K353: 52	46	32	40	-53	-6	9	17	-24	-19	-53	-3	7	-49	28	62	6	30	-28	-17	6	-13	-46	56
K757: 9	39	27	-48	-8	32	19	95	11	54	7	18	80	1	-77	-32	-44	4	59	13	-70	40	49	-90
K554: 50	50	33	34	-52	-4	7	19	-23	-21	-52	14	16	-49	24	56	6	30	-42	-19	-15	-10	-44	52
size: 50	50	33	34	-52	-4	7	19	-23	-21	-52	14	16	-49	24	56	6	30	-42	-19	-15	-10	-44	52 | 24
size: 52	46 | 2
size: 9	39	27	-48	-8	32	19	95	11	54	7	18	80	1	-77	-32	-44	4	59	13	-70	40	49	-90 | 24
size: 52	46	32	40	-53	-6	9	17	-24	-19	-53	-3	7	-49	28	62	6	30	-28	-17	6 | 21

K509: 29	31	12	3
K313: 50	-24	-49	34
K757: -9	6	-22	-17
K232: -9	6	9	-32
size: 29	31	12	3 | 4
size: -9	6	9	-32 | 4
size: -9 | 1
size: 50	-24	-49 | 3

K776: 75	-13	15	-10	-74	49	75	-51
K554: -51	2	-51	-66	-19	-5	46	-37
K777: 33	-20	-58	48	-67	-21	-39	12
K757: 53	-35	29	15	-58	53	49	-67
K785: -26	71	62	44	-39	1	50	44
K313: -51	2	-51	-66	-19	-33	18	-8
K509: 5	27	52	-30	19	57	-42	-53
size: 53	-35	29 | 3
size: -26	71	62	44	-39	1 | 6
size: -51	2	-51	-66 | 4

K757: -83	33	-28	22	-72	-80	-69
K232: -44	37	76	-43	52	22	84
K509: -83	-62	-28	22	-72	-80	-69
size: -83	33	-28 | 3
size: -83	33	-28	22 | 4

K268: -8	-2	-2	-22	-28	-19	74	14
K540: -6	11	-18	-38	-20	97	47	27
K777: 4	7	-9	-9	-37	-14	-11	-8
K232: 8	4	45	-5	4	9	-15	3
K757: 20	8	23	13	9	39	-15	21
size: 20	8	23	13	9	39 | 6
size: -6	11	-18	-38	-20	97	47	27 | 8
size: 8	4	45	-5 | 4

K785: -6	-28	11	4	18	-18	-6	3	35	11	2	-16	0	-15	-3	17	19	19	21	15	-30	0	-4	-9	-36	-6	-1	-37	22	7	37	63	2	-22	25	39	-20	-1
K777: 86	-2	-22	-48	38	26	1	18	-1	-27	-30	34	-53	12	-5	24	-13	-14	15	-53	-20	14	-11	20	38	58	-22	-19	-62	37	41	45	15	-43	3	-13	-9	26
K540: 24	8	13	7	32	19	-32	-37	-11	24	-13	40	35	-25	-62	13	-1	4	-33	-40	-44	14	2	55	23	-21	39	20	22	-34	-26	-1	4	-34	9	33	31	-30
K268: 86	-2	-22	-48	38	26	1	18	-1	-27	-30	34	-53	12	32	24	-13	-14	15	-53	-20	14	-11	20	38	58	-22	-19	-62	37	41	45	15	-43	3	-13	-9	26
K172: -9	-11	-4	-2	-6	6	8	-2	-3	-6	12	25	5	-5	-12	8	6	-14	-1	-12	-11	24	6	19	6	6	-7	8	-10	4	-10	11	25	26	-8	-26	6	21
size: -6	-28	11	4	18	-18	-6	3	35	11	2	-16	0	-15	-3	17	19	19	21	15	-30	0	-4	-9	-36	-6 | 26
size: -9	-11	-4	-2	-6	6	8	-2	-3	-6	12	25	5	-5	-12	8	6	-14	-1	-12	-11	24	6	19	6 | 25
size: 24	8	13	7	32	19	-32	-37	-11	24	-13	40	35	-25	-62	13	-1	4	-33	-40	-44	14	2	55	23	-21	39	20	22	-34	-26	-1	4	-34	9	33	31	-30 | 38

K540: -12	8	-16	30	1	-10	-45	32	-11	2	1	-2	-24	6	-43	-33	0	-9	17	-7	-44	-10	-17	2	-90	-80	39	-4	-10	-8
K353: 2	36	31	27	-16	2	-15	-6	2	12	39	-13	-33	-15	-20	0	-17	4	37	6	-19	22	5	-16	4	2	-5	38	9	-66
K232: 7	29	51	-1	-7	6	19	-26	10	7	44	-4	-5	-11	14	21	-7	7	21	7	16	29	18	-8	60	52	-32	49	16	-29
K776: 0	-33	-24	-39	53	-2	30	-15	11	-18	-31	36	50	35	36	19	53	-3	-36	-7	34	-5	5	52	47	42	-16	-30	4	71
K172: 16	19	11	20	5	21	-17	24	-2	30	18	-2	-21	7	-20	-13	2	20	23	22	-19	13	0	6	-40	-37	20	17	4	-41
K268: -34	-22	-18	-9	-26	-44	6	-10	-12	-50	-24	-11	17	-13	9	-2	-21	-41	-23	-43	8	-31	-12	-30	3	5	2	-18	12	8
K554: -34	-22	-18	-9	-26	-44	6	-10	-12	-50	-24	-11	17	-13	9	-2	-21	-41	-23	-43	8	-31	-12	-30	9	9	-4	-22	-18	43
K777: -1	11	3	20	-8	1	-23	27	-13	12	9	-9	-19	1	-25	-22	-8	1	15	4	-24	-11	-11	-8	-57	-51	27	8	-11	-14
K757: -36	-8	-4	-3	-50	-48	6	-13	-14	-49	-9	-25	10	-24	8	-3	-43	-44	-12	-47	8	-29	-11	-59	9	8	-8	-7	-19	31
K509: 4	5	3	3	10	5	-3	-12	13	2	6	7	-9	1	-4	9	9	5	7	4	-4	24	10	12	13	13	-9	5	15	-24
size: 16	19	11	20	5	21	-17	24	-2	30	18	-2	-21	7	-20	-13	2	20	23	22	-19	13	0	6	-40	-37	20	17	4	-41 | 30
size: -34	-22	-18	-9	-26	-44	6	-10	-12	-50 | 10
size: -1	11	3	20 | 4
size: 16	19	11	20	5	21	-17	24	-2	30	18	-2	-21	7	-20	-13 | 16
size: 2	36	31	27	-16	2	-15	-6	2	12	39	-13	-33	-15 | 14
size: -36	-8	-4	-3	-50	-48	6	-13 | 8

K268: -6	-3	-8	78	-9	-8	10	2	-14	-5	31	-17	25	-9	-5	74	-10	-9	-11	-8	1	-1	81	-14	-12	10	-4	1
K509: -4	1	-8	23	-44	16	2	-2	-39	-2	7	22	9	20	-9	19	-45	-7	-46	21	0	-4	26	-25	-23	4	-1	-1
K353: -4	1	-8	23	-44	16	2	-2	-39	-2	7	22	9	20	-9	19	-45	-7	33	7	-41	-14	-22	-24	-25	10	-19	-23
K313: -8	-9	-4	-44	1	19	-7	-5	2	-10	-21	21	-20	19	4	-39	2	-8	2	20	-13	-3	-47	18	15	-7	-10	-7
K554: -4	-14	-1	8	-20	-23	-1	22	-13	-6	18	-34	-4	-29	34	12	-20	0	-18	-29	28	13	10	78	75	0	-9	20
size: -8	-9	-4	-44	1	19	-7	-5	2	-10	-21	21	-20	19	4	-39	2	-8	2	20	-13	-3	-47	18	15	-7	-10	-7 | 28
size: -4	-14	-1	8	-20	-23	-1	22	-13	-6	18	-34	-4 | 13
size: -4	1	-8	23	-44	16	2	-2	-39	-2	7	22	9	20	-9	19	-45	-7	33	7	-41	-14	-22	-24	-25	10	-19	-23 | 28
size: -6	-3	-8 | 3
size: -4	1	-8	23 | 4
size: -8	-9	-4	-44	1	19	-7 | 7

K172: 96	62	17	21	-42	-17	-27	8	22	47	-40	11	-67	55	13	-5	0
K777: -9	11	-19	4	11	0	0	0	-9	2	0	15	-1	6	8	-7	-6
K554: 0	0	28	-1	0	-1	0	8	6	-5	2	13	-2	0	2	10	0
K353: 11	-5	1	23	7	-9	3	0	6	-7	-8	3	-9	-38	0	6	15
K757: 40	2	-12	-6	5	28	-11	-2	-13	13	9	-2	0	-3	19	0	-6
K509: -39	-28	-51	46	-13	0	7	4	0	1	-29	-4	-20	-8	-25	30	37
K313: -2	16	-13	0	0	0	4	0	-4	-16	10	7	-1	0	0	1	0
size: -39	-28	-51	46	-13	0	7	4	0	1	-29	-4	-20	-8 | 14
size: 96	62	17	21	-42	-17	-27	8	22	47	-40	11	-67	55	13	-5	0 | 17
size: -9	11	-19	4	11	0	0	0	-9	2 | 10
size: 96	62	17	21	-42	-17	-27	8	22	47 | 10
size: 0	0	28	-1	0	-1	0	8	6	-5	2	13	-2	0	2	10	0 | 17
size: -39	-28	-51	46	-13	0	7	4	0	1	-29	-4	-20	-8	-25	30 | 16
size: 11	-5	1	23	7	-9	3	0	6	-7	-8	3	-9	-38	0	6 | 16

K540: 0	50	-31	26
K353: 20	17	-31	29
K172: 0	17	-31	53
K509: -77	22	-49	26
K268: -78	23	-48	26
K757: 0	50	55	26
K554: 42	17	-31	-100
K777: -25	-9	100	26
K313: 33	-75	-31	-24
K785: 0	44	71	26
K232: 28	17	-31	58
K776: 0	17	-31	3
size: 0	17 | 2
size: 0	17	-31 | 3
size: -25	-9	100 | 3
size: -77 | 1

